Families of rows that turns and mirrors carry onto each other, the same ones carrying the whole set onto itself: the rest of each named row's family, in list order
5 families of 5 rows
ger: [-12 -11 -40 -20 -37   0  23  24 -18 -36  46 -25  19  -9  20 -13  31   0
  16 -54  11   5  -7 -21  32]
Naki: [ -7 -35 -40  21  10  11 -17   2  46  -3  35 -16   9 -21  21 -11   0  27
  29 -10  -1  68  18 -13 -32]
suk: [ -6 -21  -8  -8 -37 -16  23  14 -10  -9  52 -42  15 -19  26 -24  49  -3
  19 -52  -8 -20   3  25  20]
zubut: [-12 -11  -4   2 -48 -13  18   1  11 -42  62 -15  30 -45   4 -17  41   7
  25 -18   9  -1  -4  -6  27]
Fizur: [ -7  -3   0  -7  -8   7  22  14 -13 -34  17 -18  33 -33  28 -19  61  -5
  35 -33  39   8  -7   4  30]
matu: [ -7 -50 -20   5  39 -24  21 -46  -1  62  38 -28   2  14  55   3  29  -7
  17 -17  10  58   9  26  25]
fani: [-27 -27 -51 -29  47  -8  27 -46 -14  19  27   4  -1  34  60 -14   9   5
  10 -19  -7  35  14  16  27]
Pum: [ 11 -17  23 -40  10 -45   5 -36  19  38  58 -24   5  40 -20   3  44 -15
   1 -18  19  36  17 -24  55]
vaba: [-16  -9  20 -42   3 -31  -8 -41  33  -9  47  -8  -6  28 -15  -2  22  15
   5 -15  22  31  39 -55  34]
vegib: [ 11  -1  10 -47  14 -21  -9 -21  28  -9  13   0   8  41 -33  -5  68  11
  10  -3  24  44   5 -29  40]
Nim: [-22 -36  -6 -16  22 -21  28 -67  -6   9  26 -18  -1   4  80 -17  25  -5
  23 -12  22  29   4  10  28]
Puvi: [ -5  10 -22   7  11 -32  22 -23   8  -6  23  23  63  -5 -10 -21  66   8
  13  37  -7  41 -15  33  24]
vive: [ -1  -2   8 -38  -5 -60  -7 -28  23  19  45 -19  12  57 -32 -10  42   7
 -10 -16 -17  24  30 -24  25]
tivin: [-26 -38 -23   4  29 -31  19 -33 -15  40  19 -32   6  22  70  -9  16   9
  11 -40  -5  29  31  19   1]
fava: [ 27 -20 -25  20   2 -39  25  -8  20  42  55  -3  60 -15  -6 -12  32  -5
  13  30 -13  50 -20  35   9]
Tota: [-33 -36 -30  -2  43   6   9 -40  -3   8   4 -10 -12   9  54   0  59  19
  26 -24  15  53  14  26  24]
seva: [ 31 -10 -14  -3 -12 -56  29  -4   6  22  32  -3  70   8   2 -31  29  -1
   5  25 -26  15 -17  26   0]
bibe: [ -4 -19  12  -7 -24  -8  23  15  -3   6  72 -38  19 -34   7  -5  40 -16
  23 -53  26   1  12   0  42]
dupir: [  7 -23 -18  17  15   3 -13  31  40  31  62 -21  23 -22 -21   2   2  11
  20 -28   6  55  35 -14 -12]
gure: [ 27 -14 -19  -9   1 -43  13 -46  35   8  33   8  48  12   7 -30  30  -1
  15  53 -11  55 -28   9   1]
kati: [  7   8 -56 -10  12 -26  27 -15   5   2  39  16  62  11  13 -42  15 -14
  10  30 -27  39 -23  27   2]
zinin: [ -2   0 -58  -5  12   9 -16  30  26 -10  37 -11  31   9  -3 -23  -8   5
  15 -25  -7  62  15 -31 -25]
paro: [ 14 -28 -22  -5  18  -2 -22  28  40  23  30 -25   9  15  -3 -13  -5  23
  14 -33 -15  42  39 -16 -36]
zed: [ -5  -7 -20 -62  -1 -32  14 -27   3  -8  41   5   3  57 -15   0  32  12
  -8 -18   1  19  11 -38  57]
miga: [-18   1 -19   9  46  10 -21  14  30  -4  12   1  28  -3  -8  -8  17  22
  24 -13  19  68  39 -25 -17]

The rest of the family of paro: suk, vive, tivin, seva
The rest of the family of vegib: Fizur, Puvi, Tota, miga
The rest of the family of kati: ger, fani, zinin, zed
The rest of the family of fava: matu, Pum, bibe, dupir

